(in the rows, 128 means zero)
Each path below is one point turned by a fixed rotation once a step. After each direction that follows a path, write how fast that rotation turns it, in degrees a step (0 if it stays still).
Each turn is a multiple of 5 degrees from 10 to 175, or 0.
Each row of a path follows its step; steps can be skipped.
Rotation 1:
step 0: [135 137 137 124 129 137 128 128 125 131 123 116 124 123 128 126 132 130
 119 132 133 132 128 123 121 127 124 121 132 120]
step 1: [126 134 127 119 119 128 125 129 125 130 134 130 139 121 128 129 146 131
 123 127 135 129 125 124 129 123 126 128 123 132]
step 2: [120 133 124 136 130 129 129 122 123 129 130 132 122 123 117 124 135 133
 131 139 123 124 126 117 127 118 123 130 131 131]
step 3: [130 140 122 134 121 128 119 122 129 129 124 135 127 125 126 127 119 126
 123 125 126 133 127 123 121 120 134 132 119 121]
step 4: [139 126 124 129 120 133 126 139 118 135 127 126 126 124 125 130 127 128
 130 136 127 133 130 121 134 133 126 136 125 117]
step 5: [130 132 123 118 139 126 131 133 112 121 130 127 126 125 135 128 130 132
 120 128 127 132 127 119 124 129 130 129 121 130]
step 6: [138 138 134 122 119 123 135 121 127 127 133 128 125 133 127 130 131 138
 133 136 128 130 126 121 121 126 128 121 129 131]
step 7: [137 129 130 135 129 131 131 121 132 128 134 121 137 114 126 131 135 124
 125 127 123 132 130 121 125 116 128 124 123 128]
step 8: [125 137 122 128 122 135 124 132 123 128 133 124 130 134 128 118 133 126
 131 132 126 138 129 128 134 112 127 136 129 127]
step 9: [126 134 131 131 133 127 124 128 122 133 127 139 120 121 134 124 134 136
 132 126 127 133 128 121 129 123 131 128 128 112]
step 10: [133 134 133 122 118 130 127 125 118 141 126 127 118 122 128 124 122 125
 118 124 131 129 122 120 128 129 123 128 125 131]
Directions:
[125 128 127 132 128 126 128 124 127 128 129 127 130 129 125 128 127 126
 131 129 131 130 131 129 129 126 127 128 124 126]  70
[125 129 128 125 129 125 128 127 125 129 128 131 127 128 131 130 130 129
 130 128 132 129 129 124 132 129 127 126 130 130]  90
[131 129 131 128 126 126 123 123 131 127 126 126 126 127 130 129 126 126
 129 128 128 128 127 126 127 130 127 127 129 126]  110
Rotation 2:
step 0: [120 130 134 130 137 127 129 139 123 129 131 130 135 123 122 121 135 126
 128 130 131 143 127 136 138 136 127 128 129 134]
step 1: [128 135 131 133 125 117 130 130 129 139 129 129 138 121 122 127 126 136
 131 131 139 134 127 136 129 138 131 121 135 129]
step 2: [125 129 128 123 125 125 125 135 128 134 136 119 137 114 131 134 120 134
 125 134 125 137 132 130 128 137 121 125 131 121]
step 3: [129 126 129 132 127 128 130 143 125 131 122 127 128 113 126 127 123 132
 119 119 126 141 136 129 125 132 123 129 128 131]
step 4: [131 135 124 131 128 123 126 136 131 134 121 126 125 125 130 126 121 141
 129 129 138 143 132 124 131 134 130 132 116 133]
step 5: [118 127 119 128 135 120 120 132 127 131 131 122 125 125 134 124 133 140
 120 129 132 141 129 128 138 133 130 127 127 120]
step 6: [122 128 123 134 126 115 131 141 126 126 135 132 134 127 130 116 129 135
 124 124 127 137 132 132 124 128 136 131 134 124]
step 7: [123 140 132 131 132 122 129 139 125 122 141 126 131 126 133 128 119 134
 138 128 129 140 129 132 131 128 129 126 128 134]
step 8: [123 137 129 135 129 123 122 137 125 131 129 126 123 122 128 135 122 136
 124 119 130 133 126 132 135 131 128 112 138 128]
step 9: [131 133 123 130 118 120 118 144 129 133 130 126 126 128 128 135 117 133
 124 127 126 134 128 122 122 131 130 128 133 121]
step 10: [128 128 122 129 135 128 114 141 125 127 135 127 120 126 128 134 126 127
 125 126 128 145 132 125 126 126 124 135 128 133]
Directions:
[129 129 125 128 131 128 128 126 129 131 127 130 127 128 130 126 128 128
 123 127 128 129 130 124 129 125 127 131 124 128]  55
[130 130 128 130 128 128 128 128 126 123 127 125 129 129 131 124 129 130
 126 128 128 127 126 131 129 126 130 127 125 126]  45
[131 129 131 130 132 128 128 125 130 130 128 127 126 128 129 129 128 129
 131 127 132 131 127 131 126 126 130 129 128 132]  110
Rotation 3:
step 0: [129 128 124 123 118 131 124 128 137 123 130 133 128 132 133 122 128 126
 142 131 121 121 119 119 128 132 139 129 130 131]
step 1: [127 130 125 117 134 126 121 137 130 124 118 129 130 133 131 119 134 134
 125 134 125 124 125 122 121 131 137 132 117 128]
step 2: [123 129 122 126 126 127 129 134 131 129 128 124 128 136 125 129 129 129
 124 128 127 119 125 137 128 124 151 123 124 134]
step 3: [128 131 130 133 122 124 132 131 128 133 123 123 125 141 126 123 124 134
 135 128 130 117 113 130 123 133 128 131 120 134]
step 4: [129 121 129 126 124 128 123 131 136 124 137 133 128 138 139 123 123 126
 129 129 131 124 127 124 120 134 131 122 117 140]
step 5: [119 125 127 118 135 125 120 132 133 124 117 125 125 132 126 131 121 129
 127 118 130 128 128 132 126 131 130 129 114 136]
step 6: [121 118 128 131 128 125 137 136 129 129 130 136 129 132 124 129 119 123
 131 117 127 119 122 129 129 120 138 129 122 131]
step 7: [127 131 127 128 122 132 124 128 130 123 120 139 127 144 129 124 116 128
 140 125 129 125 121 124 126 125 124 129 124 124]
step 8: [128 118 124 123 140 131 122 126 134 129 128 137 136 142 130 118 129 128
 129 127 126 132 130 123 128 124 134 128 122 133]
step 9: [121 133 124 127 139 119 128 129 130 125 125 128 130 143 121 134 118 129
 128 132 128 126 133 133 133 123 137 134 121 127]
step 10: [126 127 124 139 125 127 139 126 135 125 134 133 130 143 123 129 132 135
 133 123 127 122 124 127 132 122 128 136 124 135]
Directions:
[130 129 126 128 129 129 127 127 125 132 126 128 130 132 128 125 130 130
 128 131 129 129 127 129 127 125 132 127 129 124]  55
[125 127 128 129 130 128 127 130 128 128 128 124 127 127 124 127 128 127
 125 126 127 127 133 130 127 126 131 131 126 126]  100
Rotation 4:
step 0: [131 117 133 128 127 137 114 121 132 123 126 138 124 127 123 118 126 121
 124 124 125 133 131 129 123 127 128 135 131 123]
step 1: [129 126 129 115 136 129 125 137 130 123 119 136 129 137 130 121 131 120
 123 123 135 123 128 126 125 137 125 130 133 121]
step 2: [146 120 125 128 130 125 119 134 130 123 119 126 131 126 129 134 134 120
 132 132 127 125 123 128 122 137 132 132 127 127]
step 3: [125 110 124 127 128 133 114 121 132 123 121 131 118 128 127 127 126 125
 137 127 123 129 128 127 125 136 128 124 125 127]
step 4: [128 123 113 120 137 134 128 133 130 125 121 132 125 137 125 119 128 122
 130 129 129 130 130 115 131 130 125 135 128 123]
step 5: [139 122 127 127 135 124 120 130 131 117 119 130 141 125 122 128 129 124
 127 124 130 139 123 121 129 127 132 131 120 125]
step 6: [125 116 124 131 128 130 111 127 126 118 123 129 130 131 130 121 125 129
 122 121 126 133 126 131 126 139 126 128 131 138]
step 7: [136 122 121 128 137 128 120 129 122 125 126 139 127 138 129 121 127 121
 133 129 131 122 137 126 132 129 126 139 137 130]
step 8: [137 118 133 122 130 126 122 132 127 119 129 132 130 127 116 127 131 118
 131 128 130 136 129 126 128 133 135 129 134 116]
step 9: [127 123 127 123 124 131 113 131 132 125 121 131 126 121 129 116 128 121
 123 127 122 125 118 124 125 141 128 131 129 126]
step 10: [134 121 123 122 143 129 115 132 136 130 120 132 130 133 136 130 126 125
 131 129 125 120 135 126 129 131 125 132 128 124]
Directions:
[128 127 127 126 130 127 128 129 128 132 129 127 125 125 127 128 129 126
 131 130 125 125 126 127 129 132 130 125 126 126]  55
[127 126 127 131 133 127 128 130 126 128 127 128 130 128 131 130 128 128
 125 126 129 125 127 133 126 130 128 128 125 129]  85
[131 129 126 129 128 125 130 132 128 127 129 126 129 130 129 128 130 124
 129 126 131 129 129 127 129 125 128 124 128 125]  115
Rotation 5:
step 0: [132 127 123 128 131 131 132 133 122 132 138 119 124 119 131 131 133 120
 118 130 132 127 115 130 127 125 130 131 124 130]
step 1: [120 128 134 126 121 129 127 121 124 120 134 134 130 116 131 134 119 127
 127 124 132 129 125 121 136 122 127 124 124 133]
step 2: [119 134 124 121 117 127 130 133 129 128 123 118 130 122 131 132 128 120
 131 137 127 125 133 129 121 121 134 129 131 125]
step 3: [132 126 131 134 136 128 127 125 127 132 137 125 135 126 127 133 113 126
 131 135 130 122 133 126 117 125 130 128 129 133]
step 4: [117 129 128 137 130 120 117 122 126 130 126 132 127 125 135 122 131 133
 133 126 127 128 125 130 119 118 134 122 126 124]
step 5: [125 127 122 121 132 130 127 129 123 124 129 126 130 130 116 121 126 127
 138 134 124 119 113 128 123 130 130 131 128 125]
step 6: [129 119 138 134 132 130 127 128 131 128 128 124 119 119 122 116 131 125
 125 132 137 129 123 121 125 124 124 124 128 130]
step 7: [117 117 131 123 122 131 126 133 124 132 123 134 126 124 132 131 125 133
 127 136 119 126 122 127 133 126 119 126 134 128]
step 8: [120 120 128 122 129 130 138 133 136 137 124 126 130 127 122 123 127 124
 134 129 126 129 137 125 128 130 136 128 126 139]
step 9: [130 130 130 127 137 121 125 136 133 135 130 130 125 128 135 135 127 134
 126 134 127 139 124 123 118 130 125 130 127 139]
step 10: [124 120 121 119 134 122 125 129 127 126 132 140 125 127 138 122 123 129
 132 125 129 130 128 129 132 128 137 132 119 122]
Directions:
[130 124 128 130 130 128 128 126 127 132 131 130 127 127 132 128 127 129
 125 130 129 128 128 130 130 125 126 127 127 125]  115
[129 128 131 128 126 126 129 124 131 130 126 129 127 126 125 127 129 129
 130 125 131 131 130 128 127 125 127 127 124 128]  155
